-.52 -.09 .01 .10 .01
-.03 -.01 -.31 -.13 -.03
-.45 -.01 -.18 -.03 .02
:
-.52 -.09
-.03 -.01
-.45 -.01

-.13 .07 -.14
.26 .04 .22
-.02 .13 -.23
.15 .05 .55
:
-.13 .07
.26 .04
-.02 .13

.07 .00 -.46 -.15
.09 -.04 .36 .15
.09 .01 .51 .12
.02 .06 .63 .01
:
.07 .00
.09 -.04
.09 .01

-.12 .03 -.04 .10
-.05 .00 .00 -.19
-.53 .48 -.50 -.29
.03 .18 -.11 .41
.05 -.11 .03 -.16
:
-.12 .03
-.05 .00
-.53 .48

.36 .12 -.02
.33 .48 -.27
.26 -.03 -.30
:
.36 .12
.33 .48
.26 -.03

.50 .02 -.45 .29
.24 -.21 -.47 -.27
-.02 .01 -.20 -.46
.33 -.20 -.09 -.46
-.27 -.27 .09 .59
:
.50 .02
.24 -.21
-.02 .01
---
.02 .12 -.06 .01 -.02 .31 .08 .05 -.04 .01 .00 -.10
.10 .03 -.08 -.02 .10 .17 .02 .07 -.05 -.13 -.05 -.15
.03 .22 .00 .02 -.05 .30 .05 .04 -.07 -.05 -.02 -.16
.00 .08 -.07 .00 .00 .30 .11 .05 -.04 .04 .00 -.07
.06 .13 -.05 .01 .02 .23 .05 .05 -.07 -.10 -.03 -.16
.10 .07 -.07 .00 .08 .18 .02 .05 -.05 -.10 -.05 -.15
-.05 .31 .00 .04 -.17 .47 .13 .02 -.08 .09 .03 -.06
-.01 .15 -.05 .01 -.03 .33 .08 .04 -.05 .05 .00 -.08
:
.02 .10 .03 .00 .06 .10 -.05 -.01
.12 .03 .22 .08 .13 .07 .31 .15
-.06 -.08 .00 -.07 -.05 -.07 .00 -.05
.01 -.02 .02 .00 .01 .00 .04 .01
-.02 .10 -.05 .00 .02 .08 -.17 -.03
.31 .17 .30 .30 .23 .18 .47 .33
.08 .02 .05 .11 .05 .02 .13 .08
.05 .07 .04 .05 .05 .05 .02 .04
-.04 -.05 -.07 -.04 -.07 -.05 -.08 -.05
.01 -.13 -.05 .04 -.10 -.10 .09 .05
.00 -.05 -.02 .00 -.03 -.05 .03 .00
-.10 -.15 -.16 -.07 -.16 -.15 -.06 -.08

-.20 -.02 .07 -.09 -.12 .56 .10 -.06
-.24 .00 .09 -.06 -.09 .46 .15 -.16
-.14 .48 .16 .26 .16 -.17 -.30 -.29
:
-.20 -.24 -.14
-.02 .00 .48
.07 .09 .16
-.09 -.06 .26
-.12 -.09 .16
.56 .46 -.17
.10 .15 -.30
-.06 -.16 -.29

.00 -.28 -.26
-.45 -.38 -.45
.19 -.12 -.16
-.12 -.55 -.27
.26 -.11 .00
-.16 -.44 -.32
.28 .50 .37
-.03 .37 .10
-.13 -.03 -.04
-.20 .10 .00
-.48 -.34 -.44
-.28 -.41 -.41
:
.00 -.45 .19 -.12 .26 -.16 .28 -.03 -.13 -.20 -.48 -.28
-.28 -.38 -.12 -.55 -.11 -.44 .50 .37 -.03 .10 -.34 -.41
-.26 -.45 -.16 -.27 .00 -.32 .37 .10 -.04 .00 -.44 -.41

-.08 .11 -.03 -.09 -.27 .35 .11 -.11 .53 .11 -.01 .11 .09
.04 -.01 .41 .24 -.39 .11 .00 -.29 .26 -.02 .11 -.11 -.03
.03 -.12 .02 .27 -.09 .34 -.21 -.27 -.26 .11 .04 -.37 .07
:
-.08 .04 .03
.11 -.01 -.12
-.03 .41 .02
-.09 .24 .27
-.27 -.39 -.09
.35 .11 .34
.11 .00 -.21
-.11 -.29 -.27
.53 .26 -.26
.11 -.02 .11
-.01 .11 .04
.11 -.11 -.37
.09 -.03 .07

.15 .21 -.26 .09 .13 -.34 -.07 -.15 -.30 -.17
-.03 .08 .22 -.16 .40 .21 .08 -.02 -.35 -.05
.14 .02 -.30 .06 -.34 -.33 -.18 .07 -.05 -.18
-.06 -.02 .03 .08 -.08 .33 .38 -.18 .26 .19
.20 .19 -.38 .04 .03 -.31 .00 .16 -.27 -.03
.00 -.12 -.07 .00 .00 -.31 -.18 .40 .28 .18
-.15 .14 .14 .09 .05 .39 -.12 -.33 -.15 .20
.09 .08 .00 -.16 -.11 .15 -.09 .03 -.50 -.28
.22 .13 -.39 .06 -.05 -.37 .09 .14 -.13 -.09
:
.15 -.03 .14 -.06 .20 .00 -.15 .09 .22
.21 .08 .02 -.02 .19 -.12 .14 .08 .13
-.26 .22 -.30 .03 -.38 -.07 .14 .00 -.39
.09 -.16 .06 .08 .04 .00 .09 -.16 .06
.13 .40 -.34 -.08 .03 .00 .05 -.11 -.05
-.34 .21 -.33 .33 -.31 -.31 .39 .15 -.37
-.07 .08 -.18 .38 .00 -.18 -.12 -.09 .09
-.15 -.02 .07 -.18 .16 .40 -.33 .03 .14
-.30 -.35 -.05 .26 -.27 .28 -.15 -.50 -.13
-.17 -.05 -.18 .19 -.03 .18 .20 -.28 -.09

.19 .40 .12 .52 -.17 -.44 -.09 -.06 .17
-.19 -.23 -.04 -.24 .06 -.02 -.22 .03 -.01
-.04 -.08 .12 .04 .02 -.32 -.40 -.09 .03
-.37 -.50 -.05 -.42 .20 -.03 -.24 .16 -.20
.05 -.03 .05 .00 -.01 -.31 -.35 -.01 .03
-.08 -.14 -.13 -.26 .07 .38 .32 .12 -.12
.21 .28 -.05 .17 -.11 .14 .34 .04 .05
.20 .27 .05 .22 -.12 .02 .05 -.16 .16
.29 .48 .06 .43 -.19 .10 .24 -.24 .24
:
.19 -.19 -.04 -.37 .05 -.08 .21 .20 .29
.40 -.23 -.08 -.50 -.03 -.14 .28 .27 .48
.12 -.04 .12 -.05 .05 -.13 -.05 .05 .06
.52 -.24 .04 -.42 .00 -.26 .17 .22 .43
-.17 .06 .02 .20 -.01 .07 -.11 -.12 -.19
-.44 -.02 -.32 -.03 -.31 .38 .14 .02 .10
-.09 -.22 -.40 -.24 -.35 .32 .34 .05 .24
-.06 .03 -.09 .16 -.01 .12 .04 -.16 -.24
.17 -.01 .03 -.20 .03 -.12 .05 .16 .24

-.13 .37 .02 .25
-.05 .21 -.23 -.23
-.02 .30 .15 .52
.18 -.16 -.04 -.02
.15 -.07 .10 .29
.04 -.08 -.21 -.41
-.04 .38 -.22 -.23
:
-.13 -.05 -.02 .18 .15 .04 -.04
.37 .21 .30 -.16 -.07 -.08 .38
.02 -.23 .15 -.04 .10 -.21 -.22
.25 -.23 .52 -.02 .29 -.41 -.23

-.05 .04 -.17
-.11 .06 -.20
.48 .01 .00
:
-.05 -.11 .48
.04 .06 .01
-.17 -.20 .00
---
.07 -.19 -.55 -.26 .02
.08 -.09 -.29 -.36 .03
.05 -.02 -.18 -.46 .06
.00 .14 .25 -.53 .02
-.08 .17 .32 -.29 -.05
:
.08 -.09 -.29
.05 -.02 -.18

-.62 .00 -.14 .00 -.06
-.03 .31 -.15 .00 .14
.00 .32 .21 -.32 -.30
.36 -.12 .00 .07 -.29
:
-.03 .31 -.15
.00 .32 .21

-.51 .41 .11
-.59 .31 -.04
-.12 -.39 -.53
-.41 -.18 -.50
-.28 -.28 -.54
:
-.59 .31 -.04
-.12 -.39 -.53

-.08 .13 .17 .09 -.52
.12 .49 -.30 -.02 .23
-.32 -.28 -.03 .15 -.50
-.43 .29 -.48 -.15 -.55
:
.12 .49 -.30
-.32 -.28 -.03

-.43 .20 -.06 -.08 .31
.27 -.23 .20 -.22 -.18
-.33 -.09 .28 -.30 .14
-.38 .07 -.07 -.13 .24
.50 -.34 .19 -.13 -.34
:
.27 -.23 .20
-.33 -.09 .28

-.23 .11 -.02 -.34
-.09 .03 -.03 -.08
-.36 .13 -.06 -.49
-.37 .04 -.07 -.60
:
-.09 .03 -.03
-.36 .13 -.06

.40 .10 .04 .05 .53
-.08 .18 -.14 -.43 .25
.25 -.14 -.03 .21 .35
:
-.08 .18 -.14
.25 -.14 -.03
